In the rows, 128 means zero.
Families of rows that turns and mirrors carry onto each other, the same ones carrying the whole set onto itself: the rest of each named row's family, in list order
4 families of 8 rows
Zugus: [140 146 115 112 111 149 137 138 122 154  94]
dusi: [143 139  87 138 111 157 135 127 117 139  98]
pon: [150 102 123 142 122 127 122 154 167  82 120]
bege: [185 134 127 146 101 107 144 135 148 117 122]
vipun: [150 105 129 145 118 137 135 160 171  79 112]
zibe: [166 132 138 139  96 137 136 150 189  98 100]
Nis: [141 138 129 105 115 139 133 134 115 148  97]
Linur: [126 126 118 110 116 172 131 161 155 125  82]
Boba: [155 141  86 134 104 159 141 127 118 138  93]
raz: [149 147  93 129 111 149 141 117 115 138 101]
finun: [142 143 111 110 117 144 141 125 113 146 101]
Liged: [154 145  89 144 104 150 133 114 118 130  99]
Ruzot: [143  90 128 144 120 141 126 155 161  86 113]
moset: [137 134  91 137 107 179 132 147 159 114  82]
Zuk: [184 131 129 134 104 109 154 129 136 119 121]
sogu: [164 125 129 145  97 124 135 151 186  91 111]
sif: [133 135  94 146 108 174 122 135 165 105  89]
Lidav: [147  97 131 138 115 123 128 158 167  88 117]
Sofir: [186 141 135 136  94 114 148 130 143 125 111]
zuz: [120 128 132 108 118 164 122 154 162 122  86]
Bavi: [164 100 123 142 118 117 137 134 114 112 123]
nuful: [165 132 134 134 107 124 128 152 187  92 110]
viba: [169 110 119 138 120 106 131 134 127 106 130]
naf: [117 136 118 116 120 170 127 156 162 112  86]
Fegu: [160 124 136 139 107 135 140 159 184  86 106]
pog: [120 136 117 110 107 166 129 154 160 128  81]
pezu: [183 139 129 131 104 103 138 132 147 116 121]
poku: [144 134 113 106 113 151 141 141 115 149  92]
gube: [166 106 130 140 119 106 137 142 128 114 129]
vope: [123 129  89 137 107 174 126 143 154 114  86]
faf: [125 141 100 135 113 175 127 145 164 104  86]
gur: [173 111 123 138 115 111 148 130 122 113 128]

Which other rows belong to the same family as vope? Zugus, dusi, bege, sogu, Lidav, pog, gube
Which other rows belong to the same family as finun? vipun, raz, Zuk, naf, Fegu, faf, gur

Families of rows that turns and mirrors carry onto each other, the same ones carrying the whole set onto itself: the rest of each named row's family, in list order
5 families of 3 rows
vul: [132 122 117 121 137  79 137 146 123 143 131 109 119 127 124 142 122 113
 137 115 172 140 145 133 110 139 111 135  98]
Zodug: [116 136 133 144 129 141 112  91 119 119  90 129  98 165 141 135  94 118
 105 125 104 125 113 124 129 124 138 140 135]
vami: [120 130 138 132 118 137 116  88 109 120  87 134  94 151 142 137  99 118
 102 105  93 128 116 136 134 118 135 138 133]
Sok: [134 114 159 131 103 147 134 140 121 121 166 132 129 102 121 130 167 145
 133 134 125 124 118 108 145 117 109 134 163]
dopiv: [130 124 109 131 140  87 122 150 135 132 128 122 122 130 134 137 118 131
 137 111 172 143 146 154 113 144 110 134  92]
kazu: [119 120 115 138 148  79 140 132 125 148 133 107 123 138 126 141 134 126
 132 115 170 129 155 142 114 133 102 133  97]
nare: [126 131 146 126 118 132 112  95 115 105  89 142  87 146 145 132  87 116
 107 118 112 129 107 130 128 126 137 135 140]
vapem: [120 112 151 144 111 148 125 136 129 128 169 126 131 121 131 122 165 152
 129 143 111 121 120 120 153 126  99 141 160]
Rutop: [125 136 102 132 144  80 129 139 118 142 125 120 116 146 118 135 117 128
 125 110 172 145 144 142 117 135 105 127  98]
kot: [132 119 144 135 124 152 141 140 123 119 167 123 149  99 114 132 156 147
 135 138 117 126 114 105 143 134 115 138 153]
laz: [120 115 139 132 115 136 130 138 116 124 171 121 142 104 109 132 171 150
 126 141 122 131 117 118 160 128  95 132 152]
bovo: [124 135 146 139 119 141 108  93 108 105  97 140 100 163 129 130 107 116
 110 120  93 135 111 132 140 127 130 132 145]
tek: [123 127 115 142 137  77 131 149 123 146 127 112 115 129 129 144 129 130
 130 103 171 138 145 145 119 141 111 134  93]
Difuf: [125 113 145 143 114 147 139 139 115 129 167 128 133 103 123 127 164 154
 128 129 113 121 113 106 156 130 105 144 156]
savu: [132 130 148 129 125 144 117  85 107 103  96 142  98 150 139 134  98 121
 117 112  99 130 124 140 131 114 138 124 134]

Which other rows belong to the same family as Sok? vul, nare
Which other rows belong to the same family as kot? dopiv, savu
Which other rows belong to the same family as Zodug? kazu, vapem
Which other rows belong to the same family as tek? vami, Difuf

